The rows of X fall into 4 groups, which share some directions, and each row is roughly a mix of its group's hidden directions.
X:
[[ 34   9   8   7  -6 -14   9 -11   4  -6]
 [ -8   0   1 -13  29   7  14 -17  15   6]
 [  6   5 -13  33  14   9  -9   8 -10  -7]
 [ 14  27  21 -10  10   6  11  -3 -11   5]
 [  5   0  23  -6   4 -12  22 -15  15  13]
 [ 11 -21  -3   5  -1 -12   6  30 -12  -9]
 [-17  26   6  15 -13   3  11 -17   8  -2]
 [-26 -17  12  -6   9   6 -15   9 -10  13]
 [ -5  32  -1  19 -14  12  -5  -5   4  -7]
 [-12  -4 -21 -22   2  10 -20 -15   1   1]
 [ -5  -5  -6 -11  12  16  -4  15 -31   1]
 [-24  -3  18   5 -11  -2 -25   3  12   1]
 [ 19  13   9 -23  -6   3   7 -19  16   1]
 [ -6   3   2  18 -19 -11   2 -18  26   1]
 [ -9  16   4 -13  -3 -21  25  16  -5  -2]
 [ 25   4   9  11 -24 -13 -10 -11  -3  -7]
 [  6  10 -26 -18  -4  -2 -16  19  -4  -7]
 [  9  19  15 -12   4 -20  14 -21  -3  -1]
 [-20 -31   7   1  -5  11  -1  13   0  12]
 [ 29  -2 -10   8  -9  -2  18  -4 -20  -3]
 [  4 -32  -2  -4   9   6   0  13  11 -19]
 [  5   0  19 -15  -5  19   8  -4 -18  22]
 [ 19  12  19 -12 -17 -15  15  -5   6  -1]
 [ 20   2  17 -16 -12 -17   9  14 -10   8]
 [  8 -10 -18 -26  19  14   1   7   9  -5]
 [ 10  -7   0 -19   0 -21  -5  -9  28  -5]
 [  2   1  -4 -11  15 -13  16   3  29 -15]
 [  1 -19 -17 -17  12   9  13  21  -1   8]
 [ 23  14   1  30  -4  -7  -2  -6  10   3]
 [ -5 -18 -12   1   4  21 -12  22 -16   3]
 [  5  23  -1  -7  13  -4  -3 -30  11  -6]
 [ -4   1  -3  -4   5 -19  16  -8  31 -12]
 [  4 -29 -14   6   5  21 -12  -6  10   4]
 [  6 -26  -7 -15  14  13  -1   6  16 -15]
 [ 15  25  19   7 -17 -13   9  -5   1   6]
 [  4  20   2  -4 -10 -22  17  15 -16   7]
 [ -2 -27  -3  10   9  17 -25   1  -4   3]
 [  6 -12   5 -32  17  -5   0  -7  10  13]
 [-22 -13  16  -7   5   1 -13  10  23   7]
 [ 16   5  12  12  15  -5  32  -1   1   2]
 [-29  -1   6  -8 -22   7  15   2 -12   5]
 [-31 -11  14  16   4  11   8   4  -5   9]
 [ -9  10  19  17 -15   9  11 -14  10  17]
 [  6  18 -15  20  -7 -14  19   1   2 -15]
 [-28  -6  -4 -23  15   0   8   6 -11   5]
 [-12 -26 -24  -1   3   3 -12  14  -7  -7]
 [ 12  24   5  12 -18 -11 -11 -18   4  -3]
 [  7 -21  10   2  14   3  29   8   6  11]
 [ 24  14 -16 -11   1   1  -5   7 -18  17]
 [  5 -24 -20  12   8   7 -15  -3  18  -8]
 [ 19  -6   1   4  -6  13 -25  13 -18  10]
 [-32 -18   9  -1   7  13  -4  -5   7  11]
 [ 21  19  -3  15 -17 -10  -1  -2 -17 -11]
 [ -2  21  16   6 -13 -11   8 -26  -4   7]
 [ 10  20   5  -1  -3 -17  -9  10  -5 -28]
 [  0   0  14 -16  22   4  26   7  12   4]
 [  6  30  -6   0  -5   5   2 -27   9   5]
 [-20  -8  -7  15   8   5 -17  12 -21  12]
 [-13   2 -19   9  -3  21 -15  16 -16  -7]
 [ 18   7   6   0 -12 -23  -1 -10  26  -3]
 [ 22 -11  -2  12  -3   2  27  -1 -17   3]
 [ 27  23   8   5 -11  -7 -18  -7  -2  -1]
 [-24   1   4  -3  -3  16  15   4 -23  15]
 [ -7  14  19 -25 -14 -16  13  -1  -2   2]
 [ 11  14  15  -7 -20 -21   7  -9  16   1]
 [ 23 -22  -6 -10   9  -4 -18  17  -2   0]
 [-10 -15  14  32 -11  -7  -4  -1   0 -10]
 [  1  -1   8 -38   8 -11  -4   4  -1 -10]
 [ -4   0  -4  33 -10 -14  11   5  -1 -17]
 [-25  10   5  15 -13   3  16 -16  13   3]
 [  0 -21  -5 -13  -9  -8  -2 -13  30   3]
 [ -6 -15  13  -2  22   6  22  -5  15  12]
 [-20 -10  -6   1 -17   6 -20  21 -10   1]
 [ -4  27  10  15  -3   1   9   9 -25   1]
 [  9   1  11 -29  -1 -12  21  12   6  -6]
 [  7 -10 -21  28  15   6 -12   1   8  -5]
 [ 12 -20  -5 -20  12  -6 -10  -9  23   1]
 [-14  24  -5  15  -4   0   8 -23  13  -7]
 [-12  -7  -5   1 -22   6 -26 -17 -11  -1]
 [ 26  -6 -13   3 -16  -3   8  16 -18  -3]
 [-24 -19 -18 -10  18   7  -3   7  -4  -6]
 [  7 -29  -5 -11 -12  13 -13  -8  16  -4]
 [  7  13  16 -28   4 -22   6  -3   6   4]
 [-29 -17  16   2  11  10   3  -1  11  11]
 [ 12  10  -1  18 -15  -2 -12  -2  29  -4]
 [ 11   9  -4   9 -10 -18  -7 -10  29 -11]
 [ 29 -12 -15   7   2  14  -9  -9  11 -11]
 [ 22  16  -6  12 -10   4 -25   7   8  -8]
 [ 16  12 -13 -16   2 -13  16  21 -13   2]
 [  3  -9 -11 -12   7 -12 -17   6  12 -29]
 [  4  -9 -22   6 -12 -19 -22  -5   5 -14]
 [ 24   9   0  -6  -8  -1  13 -16  22 -14]
 [ 16   8  -4  18 -20  -6   4  10 -24  -8]
 [ 27   4   5  15  -6  -6  20 -16 -11  -3]
 [ -5  10 -34   4  16  13   2  -5   6  -8]
 [-30   2  -4  -6  -1   9 -24 -15   1   0]
 [-27 -19 -10   5  17   7  -6  15  -5  -4]
 [ -1  13  26 -18 -12 -15   8   1  -7  15]
 [  4  -5   9 -13  12  14   0  10 -31  12]
 [-33 -14   1  -1  15  12 -13   3  -3   5]
 [ 26   3   0   1  10 -20  -7  -8  24   0]
 [ 12  -7  -2  15 -27  -4  -3  14 -21  -4]
 [  9  -7 -12  18 -10 -12  -8  -7  28 -11]
 [ -9  -5   9 -16 -32   7  -2   3  -5 -17]
 [ -2   8  -3 -13  30   4  14 -17  14   3]
 [ 29  14  12   2 -10 -10 -17  -9  -6   6]
 [ 27   3 -21  -2   2   2  12   0  13 -18]
 [ 23  -2 -10  -1  -5 -24 -19  -4  10 -12]]

Each list below has three rows that fit no group; the rest each fit one group, if only roughly. Name those rows in the order they come.
    k228: [ 14  -8  -2  -6   9  14  19   4 -26  15]
    k379: [  8 -16 -13   0  21  11 -21   7  -1 -17]
    k354: [ 18  -3   2  -1  14  -7   5 -19  30   2]
    k798: [ 25   0  17 -19  10 -14   1  -5 -15   8]
    k745: [ 24 -16   5 -17   5   2  -6 -10  17  16]
    k865: [ -1  -1   2 -22  13  -1  -1  29  -8  16]
    k850: [-24   2 -17 -10  11   9  -4  25  -7  -1]
    k310: [ -3  -7 -11  14   8  22 -26 -10  -6  10]
    k697: [-19   4  10 -31  -3 -13  12   0  -4   7]
    k728: [ -5  12 -22 -17  -5   1 -23 -16   0 -10]
    k677: [-14 -15  -1 -17  20  21 -12  -6   9   3]
  k228; k354; k865
    k352: [-17  10   6  -7  13  13  22  -4 -18  15]
    k329: [ 16  29  12   8   1 -23   5   0   2  -1]
    k503: [  4   0 -26  -3   6  -1 -15  17   8 -23]
    k186: [ -1 -10   4 -14  14 -20  23  -6  19  -4]
    k47: [ -3  23   9  19 -17   2   4 -14  19   1]
    k108: [  2 -10 -19   2 -20   7  -9  11 -27  -1]
    k107: [-14  21  20 -11 -19  -2   9 -10   9   8]
    k529: [-13  10   8  14 -12   8   6   9 -15  28]
    k367: [-16   4 -15   5  27  -2   0  15 -17 -10]
    k831: [  7   6  18 -35  -2   1   3  -5   7  10]
  k352; k107; k529
    k845: [ 33  -8  13  -2 -16  -5 -10   2  -7   9]
    k409: [  9  24   5   7 -14   0 -16 -12 -23   1]
    k866: [  0   9   2  22 -11   9  -3 -29  14  -6]
    k219: [-19  13 -23  15   0  -6 -10  -2  11 -16]
    k983: [ -8  11  26  -6  -8 -11  20 -20  -5   2]
    k499: [ 19  -9  16  -4  -9 -13  19   1  15 -17]
    k165: [-17   4   1 -30  11  -1  17  14   2  -2]
    k356: [ -9 -17 -19  -5   3  -8 -10   2  22 -20]
    k987: [ -7  -9 -28  10  -9   1 -21  10   1 -15]
    k636: [ 20 -14  10  -3  15   2  24 -13  10   7]
    k623: [ 27  13  -7  -7  -3 -14  22   2  -8 -10]
    k66: [  2   7  -1  28  -7  19   6   0 -16  17]
    k877: [  5  16  15 -12 -14 -22  19   9  -7   5]
  k219; k983; k623
    k661: [ -6  27  -4  -5  -6 -10  -7  15 -21 -14]
    k975: [-27 -11  11  -2   2   6  10  -3  27   0]
    k607: [  7   4 -15  -7 -17  -9 -24  21  -4  -9]
    k263: [-10  15  11  -5 -31 -16   9  -3   8  -5]
    k87: [ 34 -12   6   2 -12  -9   8   7   3 -13]
    k767: [ -9 -29 -13  11   6   7 -14  -9  16   3]
    k349: [-14 -25 -17 -16  15  -1  -7   0  13  -7]
    k984: [-25 -18  12  13 -11   7  -5  18  -6   7]
    k72: [  0  20  -3 -10   5  -7 -23 -18  17 -10]
    k549: [ 14  -8   2 -20  10  -8  -4  13  29   4]
    k36: [-19 -10   2 -16   8  17  11   3 -19  16]
    k970: [  6  20  11 -22  -6  -7  18 -13  15   0]
  k661; k975; k767
    k925: [ 12  -1 -19 -14  19  12  -6   3  20 -16]
    k121: [ 23   5  15  -4   0 -17  23  -2  -8  11]
    k597: [-17 -14   7 -27  15   6  -8  12  -3   8]
    k4: [  9 -24 -19  -6   0  -4 -22  11 -12  -2]
    k633: [-31  -7  -8   1  -3  15 -15 -16  -7   4]
    k500: [ -6  13  15  -2 -13 -11  20 -13  20 -12]
    k824: [ 18  13 -10  10  -5  -6  12  24 -18  -7]
    k288: [-31  -9   0  -9  -7   9 -24   1   3   5]
    k533: [  6  -5  -5  28  -6  -3   6 -11  27  -9]
    k280: [-23 -12  -8 -10  22  16  10 -12   2   8]
    k368: [  1 -26   3  -6  14   6  26  -1   7  13]
  k925; k121; k533
    k249: [ 11  26  10  -4 -14 -21 -15   6  -2  -3]
    k116: [ -7 -27  -4  -7  12  16  17 -14  -2  12]
    k681: [ -2 -12  11 -13  15  -6  24   2  23   3]
    k320: [-29   1  -3   4  25   7  -2  -5  13  11]
    k48: [ -8  16 -20   1   7  14  -3  17   8 -23]
    k584: [ 13  -5 -16  18  -1  10 -21   2 -17  13]
    k516: [-22  29  -7   8   7   1  -5  10 -13  -8]
    k855: [-22  -5  16   6  18   9  16 -16   5   9]
    k846: [ -9   6  -7   9 -22   3 -24  -8 -20  -8]
    k973: [  5   9  17 -31   6   1   0   8 -18  -4]
    k778: [-12 -20 -16  14   9  25  -2  -3  -5  11]
    k231: [ 16   0  11  18 -18 -14  -5   8 -21  11]
    k536: [19  6  5 26 22 -6  3 -5 13 -3]
    k117: [-29  12  -4  -4  10  11  19   1 -15  -5]
  k249; k320; k536
    k306: [  4 -28  -2   6   0  16 -18 -12   0  18]
    k792: [-18 -16   5 -14   8  -7  14  25  -3 -11]
    k8: [ -5 -17   0  -5  12  22 -25  -7  -2  14]
    k733: [  5 -20 -10  -4 -15  16 -28  -4   3  -1]
    k474: [  8  21  17 -21  -3 -23   5   2  -1  -5]
    k924: [ 36 -16   2   9 -12  -3  -3   5  -4  -3]
    k424: [-25 -13 -10   9 -13  11 -10   1 -21   8]
    k276: [-23 -11   0 -24  10   2  -9  -5  20  -1]
    k544: [ 17  23   4  16  -3 -13  12  14 -12 -10]
    k869: [ 18  -8  -7  -9   1 -11   5  29 -18   3]
    k849: [ 13   1  20 -18  18  -1  18  -3 -11  13]
  k306; k733; k276
    k815: [ -8 -32  -6 -19   5  -5  -2  14 -12  -3]
    k143: [-17 -22  -2 -17   1  10 -16 -13  13   8]
    k382: [ -1   5  18  -3 -23   6  16 -12  -2  22]
    k936: [-10  16 -11 -28  14   1  16   1  11  -5]
    k783: [  1   6  15   8 -33  17   4  -2 -11   4]
    k957: [ 36   7  -3  -3   6 -13  15  -1   6  -6]
    k132: [-26  11  -9  -9  -3   6 -28  -4   0  -4]
    k714: [  9 -27  -4   3   4  14 -10  23   9   9]
    k873: [-20  21 -19 -11  12   7 -14  -7  -2  -7]
    k432: [-12  10  15  21  -2   6 -10 -16  22   1]
    k340: [ 37  -9  -1   4 -11  -6   3  10  -7  -5]
    k840: [  5  22  10  -9  -3 -23  17  10 -15  -3]
    k506: [-18  11  -7   4  -8 -18  10 -23  13 -13]
  k815; k432; k840
    k472: [-12  19   7 -11  18 -15  16   5 -12  13]
    k273: [ 18  26  -7   0 -16   0 -15 -17   0  -2]
    k671: [ 12   1 -18  11 -15  -5 -29   3   1 -12]
    k373: [-19  -1  -3 -26  21  -5   1  11 -13  -7]
    k758: [-28  -8   2  -4   7  -2  21  22   2   7]
    k554: [ -6  -5   0  14  -7  29  21   6 -10  10]
    k79: [ 16  17   7  21  -6 -10  15  15 -13  -7]
    k591: [  4  14  -3  22  -8  -1  15   1 -28  -7]
    k874: [-29   3   9  24  -3   0  -4 -17   5  -4]
    k835: [-10   2   4 -10 -26 -21   8  -6  21  -7]
    k51: [ 28  -6   6 -24  -4  -5  13   5  11  -6]
  k273; k758; k554
    k777: [  7  -7  -9  -2  26  15 -15   8 -18 -13]
    k667: [-32 -15  -4  10  -2  12  15   4   7   7]
    k570: [  1  23   2  18 -11   3  -4 -28   7   6]
    k572: [ 34   0  13   2  13   7  11   3 -10   6]
    k187: [ 29 -10 -10  -2  -1   2 -25   7   1 -10]
    k42: [  9   1   8 -26  25  -8  17   6  -3  -4]
    k438: [ 18  -1  10   4 -24  -4   5 -14  21  12]
    k635: [-14 -13 -10  -2  16  21 -23  -2  -5  10]
    k744: [-10 -25  -2   8  -6  22  -8  11  -8  16]
    k822: [ 28  11  12   3   5 -16  13  14  11  -3]
    k735: [  4  30 -16   4  -5  -4  -3   8 -20 -12]
    k968: [ 11 -10   0  32   9  18   2 -10  -9   0]
    k162: [  1  10  21   7  -8  20  -3  -4 -16  23]
  k572; k187; k968
    k395: [ 23  -6   3  16  -6   2  -1 -16  21  16]
    k210: [ -2 -33  -4 -11  -8   4 -14  14  10   8]
    k816: [  7  -3 -12  37   5  -2   2   5   3 -15]
    k923: [ 28   2  -3 -19   0  -4   0  21 -14  -7]
    k146: [-13   0   4 -30   7  -6   7  21 -10  10]
    k709: [-23 -15  -8  13  15  22  -6  -5   6  10]
    k574: [  8   5  24   5  -8  -7  11 -18  18  16]
    k875: [ 10  17  -5  28 -16 -15   8  -2 -10   0]
    k879: [-17   7   6  -7  13   7  17   4 -21  22]
    k302: [  7 -18 -13  11   9   0  -2 -14  29  10]
    k418: [ 22  11 -12 -10 -17 -11 -21  -1   1 -11]
    k852: [  0   4  -6  39 -10  -4  -5  -8  -2  -6]
    k950: [  6 -33  -3  -6   6  -4  -1   9  22   6]
  k816; k923; k709
    k445: [-10  21   5  20 -19 -16  16  -1   2   3]
    k904: [ 10 -14 -10  -4   6  16 -20  24 -14   1]
    k23: [  0 -24 -15 -13  26   4  -9  -2  10   3]
    k963: [ -5 -20 -11  15   7   3 -20  16 -18   8]
    k796: [ -8  28  19  -9 -12  -9  -6 -11   4 -13]
    k303: [-16 -17 -13 -21   6  10  11  18  -6  -6]
    k291: [ 12  -9  24 -15  15   5  15   2  -8  17]
    k105: [ 10   8  16  -3 -35  -6   6  -6   8   2]
    k902: [-14  -7   2   9 -29  21   7   3 -14  -2]
    k473: [ 17   4 -13  24  -6  10 -13 -21   6  -5]
    k208: [ -2 -20  -3 -11 -18   0   9  23 -18  -4]
    k383: [-14 -15 -20  25  10  16  -1   2  -1   5]
    k113: [-27 -18   3  21   5  -1 -10  11 -11   0]
  k796; k303; k208
    k894: [ -5 -12  13  10  -8  23   0  10 -11  24]
    k375: [-24  14  -3  -8  10  19  16   8 -14  -7]
    k664: [ -8  -8 -12  24   4   4   6  -5  16 -26]
    k109: [-31  10  -6  14 -14   5   8 -14  -8  -2]
    k563: [ 32  11  11   1  -9 -11  -9  -7  15  -4]
    k905: [ 33 -15  -9 -14   3   3  -2  14  -3  -3]
    k566: [-29  -6  10   8  16  11  11 -15   0   7]
    k903: [ 20   7   7   9 -26 -22  -3   3   8  -1]
    k507: [ -7   8  17 -29   1  -3  19  10  -1  12]
    k797: [  0   3   0 -23  10  18   0 -21  22  -3]
    k467: [  1  -3   6 -11  -5 -22  16   3  26 -17]
  k903; k507; k467
    k848: [-28 -11   7  -9   0   8 -21 -12  13   6]
    k218: [  2  14  22 -12  12 -10  24 -14   4   5]
    k26: [-26 -24  -5  -5  16  10  -6   0 -12   3]
    k712: [-21  -9 -20   9  14  19  -5  16   1  -6]
    k223: [-24 -22  -5   1   0  16   5  15 -12  10]
    k954: [ -6 -16 -18   6  29  13  -3   1  -7  11]
    k457: [ 25   9 -12  10 -12 -16 -13  -5  17  -5]
    k15: [ -1 -20   1   1 -13  31  -3  -5  -7  15]
    k491: [ -8  -4  26   5 -14 -21   8  14 -11   4]
    k504: [-27   5 -16  15  12  10 -13  -3 -10   9]
    k177: [ 16 -17 -15  14   2  -2 -10  21 -19   2]
  k26; k712; k457
    k130: [ -9 -11 -23   7  26   2 -11  11  -5 -10]
    k518: [ -4  -4   8 -19   6  19 -14 -23  16   3]
    k492: [ 22  10  -2  17 -13  -2   4 -21  13 -13]
    k556: [-12 -20 -21   4  14 -10  -7   0  21  -7]
    k292: [  0   1 -14  28   0  13 -14 -21   6  -4]
    k771: [ 10  -7 -11  -2  22  12 -22   2 -21   3]
    k325: [  1 -12 -18   0 -10  -2 -17  -1  28 -15]
    k674: [  6   1  -7  17  -1   6  -1 -22  23 -20]
    k844: [  6  12  12  -7  -8 -22  27  -2  13  -3]
    k956: [ 25  -9  -9  13  10  -5 -13  -7  23  -3]
    k605: [ 19   2 -30   5   9  17 -10  -9   4  -3]
    k233: [  2  11  18 -33  -7  -8   7  -1   2  11]
  k771; k325; k844
    k843: [ -2 -22  -3  23   1   2 -17  14 -16   5]
    k786: [ -5  23  -8  20   6  -7   7 -14  14 -18]
    k240: [ -7  32  12   2  -1  17  12  -2 -14   1]
    k841: [ 11  -4   4  21 -15  -3  15  19 -22  -2]
    k717: [ -8  20   8  20 -17 -21  14  -2  -4  -1]
    k627: [-17 -14  -8  12  -5 -13  15 -14  16 -17]
    k163: [-11  -7  -2   4  11  27   6   2 -21  18]
    k19: [-23   7   8  12 -30  -4  -1   8  -6   5]
    k480: [ 15 -18 -21  -6  16  12 -12  14  -7   0]
    k620: [-16  -4   0  12  17  12  27   7 -11   8]
    k799: [  0  10  28  10 -21 -11   4 -16   5   3]
  k786; k627; k19
